In the rows, zero is written as 128.
Each path below is one point turned by a fixed rotation once a step. After each direction that follows a path, write how fast that rotation turns it, in degrees each step (0 if it stays still).
Each turn is a multiple of 5 degrees from 10 to 175, or 0.

[129 111 139 138 117 134 126 131 132 134 132 138 135 126 117 124 128 127
 126 134 132 125 125 137 125 128 131 120 125 127 131 123 125 129 139 126
 122 117 129 135 134 133]
[125 117 139 136 117 130 131 138 127 132 135 139 129 127 122 124 124 129
 132 135 137 129 125 128 127 130 127 113 126 122 132 119 132 125 132 129
 125 121 136 132 140 131]
[122 116 135 131 122 136 129 135 133 139 135 145 133 125 123 120 131 127
 130 134 134 129 123 126 121 126 131 116 122 124 130 130 132 129 134 122
 122 118 133 134 131 135]
[125 117 133 135 123 130 131 137 135 133 129 139 129 128 126 128 137 123
 136 138 138 128 121 126 128 125 127 115 122 122 136 120 130 124 136 130
 119 118 130 128 137 134]
[125 112 136 136 122 137 130 132 138 135 131 135 134 125 119 130 131 124
 132 129 134 126 129 136 123 129 131 122 123 126 131 124 129 125 140 126
 116 117 133 135 134 135]
[123 121 135 138 115 135 130 138 128 131 127 138 133 128 120 126 125 131
 134 133 138 129 131 130 129 131 129 116 124 124 137 118 128 123 137 128
 121 118 134 131 137 130]
[121 117 134 136 123 140 129 132 133 141 131 144 135 125 123 121 123 133
 135 136 131 129 125 130 123 126 130 120 123 122 130 126 133 128 138 130
 123 117 135 136 133 129]
[124 116 134 137 124 128 128 138 129 137 125 142 135 130 127 128 130 128
 137 136 133 128 121 123 128 127 127 114 122 124 132 121 126 129 134 132
 118 115 129 131 134 135]
[123 114 135 135 130 133 131 135 138 136 134 140 134 127 124 132 129 127
 138 127 136 126 128 129 123 130 129 119 125 124 127 125 132 124 138 128
 114 119 135 136 134 137]
[122 124 131 136 121 133 127 138 132 129 128 143 139 132 119 128 131 129
 136 130 138 128 132 126 130 133 130 117 124 124 136 123 128 122 139 124
 116 118 130 129 133 134]
[124 121 132 139 128 138 127 130 139 135 131 142 136 127 121 124 124 134
 138 136 133 127 127 132 125 128 128 123 128 120 133 124 132 122 143 132
 119 121 130 133 134 128]
[128 116 135 140 122 129 122 134 128 135 126 141 140 131 120 126 123 132
 135 135 131 126 123 127 129 130 128 118 126 125 131 122 123 130 138 132
 118 117 125 133 131 132]
[125 116 136 137 130 129 128 135 133 135 137 141 134 129 122 128 121 132
 138 130 136 126 124 126 124 134 125 116 129 121 126 125 132 125 134 132
 118 123 135 135 136 135]
[124 122 132 134 126 131 124 138 132 132 133 146 138 133 118 123 131 128
 136 131 137 127 126 121 127 134 128 117 125 123 133 129 129 127 136 122
 116 120 128 131 128 137]
[127 120 131 137 131 133 126 132 140 133 134 141 132 128 119 126 131 127
 139 138 137 126 123 127 127 130 125 122 128 118 136 125 132 120 142 132
 117 124 127 128 135 132]
[128 128 128 128 131 128 130 127 131 128 131 127 125 126 129 129 126 129
 130 129 129 128 128 129 127 127 127 129 130 126 127 127 131 125 128 131
 129 131 131 128 131 127]
170
[127 127 128 126 131 126 129 130 129 129 130 129 127 129 131 129 131 126
 129 127 129 128 126 124 127 128 128 126 127 128 126 130 129 129 126 127
 127 128 128 128 127 131]
70
[129 131 127 128 129 128 129 131 129 131 128 126 128 128 127 130 126 129
 126 130 126 130 126 129 127 128 131 127 131 131 130 127 129 129 129 126
 128 129 129 125 125 129]
0

[125 132 138 137 119 137 120 122 127 131 121 131 125 126 134 129 130 117
 115 126 135 127 135 134 130 131 140 130 132 121 133 117 118 113 119 125
 133 133 131 129 129 126]
[119 134 132 136 117 142 124 122 128 138 120 121 123 132 132 132 131 116
 117 128 132 124 131 138 127 126 133 136 138 122 133 117 126 124 124 127
 132 137 139 131 129 123]
[112 131 135 130 121 138 118 121 133 128 118 129 131 128 137 129 135 118
 116 127 132 123 138 129 126 138 131 133 139 127 133 118 126 118 125 126
 130 132 139 128 128 126]
[120 138 136 133 117 129 116 124 129 132 122 127 126 127 131 130 134 119
 114 124 133 127 132 129 125 130 139 131 132 121 137 114 125 120 122 116
 137 131 134 128 129 122]
[116 139 133 131 118 141 126 129 123 140 123 128 124 125 138 135 131 120
 118 127 129 126 134 129 123 129 136 132 137 124 133 119 125 122 123 120
 127 139 141 130 127 126]
[118 131 133 135 120 135 119 128 129 124 123 128 127 126 138 130 124 122
 113 126 132 125 139 130 121 135 133 133 135 123 133 114 122 115 126 124
 132 142 133 127 129 129]
[125 135 135 129 116 129 124 125 127 131 120 125 122 128 130 130 127 120
 112 130 133 123 142 134 122 128 137 132 131 122 135 115 128 125 122 123
 135 136 143 128 132 120]
[122 134 139 134 122 142 124 128 126 134 118 134 126 124 141 135 130 117
 115 126 134 126 138 131 127 131 137 126 136 129 131 119 125 121 120 129
 130 132 140 128 131 125]
[125 131 136 138 116 136 118 122 129 131 124 125 126 129 135 127 125 116
 117 125 135 124 132 136 126 128 135 134 134 124 132 115 119 112 119 125
 134 138 133 130 127 126]
[117 132 131 131 118 140 127 120 127 135 117 124 124 131 129 130 134 117
 117 131 132 124 138 137 129 131 135 137 137 120 134 119 125 123 124 127
 130 135 141 129 129 123]
[114 134 137 134 121 139 116 124 133 128 119 128 130 127 138 132 133 117
 115 124 134 127 132 129 124 135 132 129 139 129 135 115 129 121 126 126
 135 130 136 127 131 125]
[120 136 136 130 115 130 118 123 128 137 125 126 128 127 133 129 133 119
 118 124 131 124 134 130 125 129 137 133 132 124 134 116 122 117 120 113
 134 133 139 131 125 124]
[115 137 130 134 120 142 125 129 123 136 121 130 122 125 135 135 132 121
 115 129 129 128 135 130 125 132 139 133 137 119 135 117 124 121 126 122
 129 140 135 127 128 127]
[119 134 134 134 118 134 118 128 131 127 124 123 127 127 140 131 122 120
 114 125 132 123 137 131 118 133 130 132 136 127 133 113 128 121 126 125
 135 141 138 128 130 125]
[124 134 137 127 118 130 125 126 126 131 119 130 125 125 133 129 130 120
 113 129 133 123 146 131 125 131 138 131 130 124 134 117 124 120 119 122
 131 134 144 128 130 123]
[128 128 126 131 128 131 129 128 126 131 131 128 127 128 129 128 126 128
 130 128 127 128 125 129 129 126 129 130 128 126 127 129 125 125 127 127
 126 132 125 129 126 130]
95
[128 126 129 127 127 125 125 126 130 125 130 128 131 127 129 125 126 128
 129 127 128 126 130 127 128 130 127 129 127 130 127 128 125 123 127 126
 128 129 127 128 126 129]
130
[128 128 128 124 126 127 130 126 127 132 128 126 129 129 127 127 128 128
 130 129 127 126 130 128 128 127 127 130 128 129 127 130 128 129 126 126
 126 129 134 129 126 127]
145
[132 125 130 130 128 130 129 126 128 128 126 128 127 129 128 127 127 126
 128 129 131 127 129 132 131 127 128 127 128 129 126 129 127 127 126 133
 128 127 128 128 129 127]
45
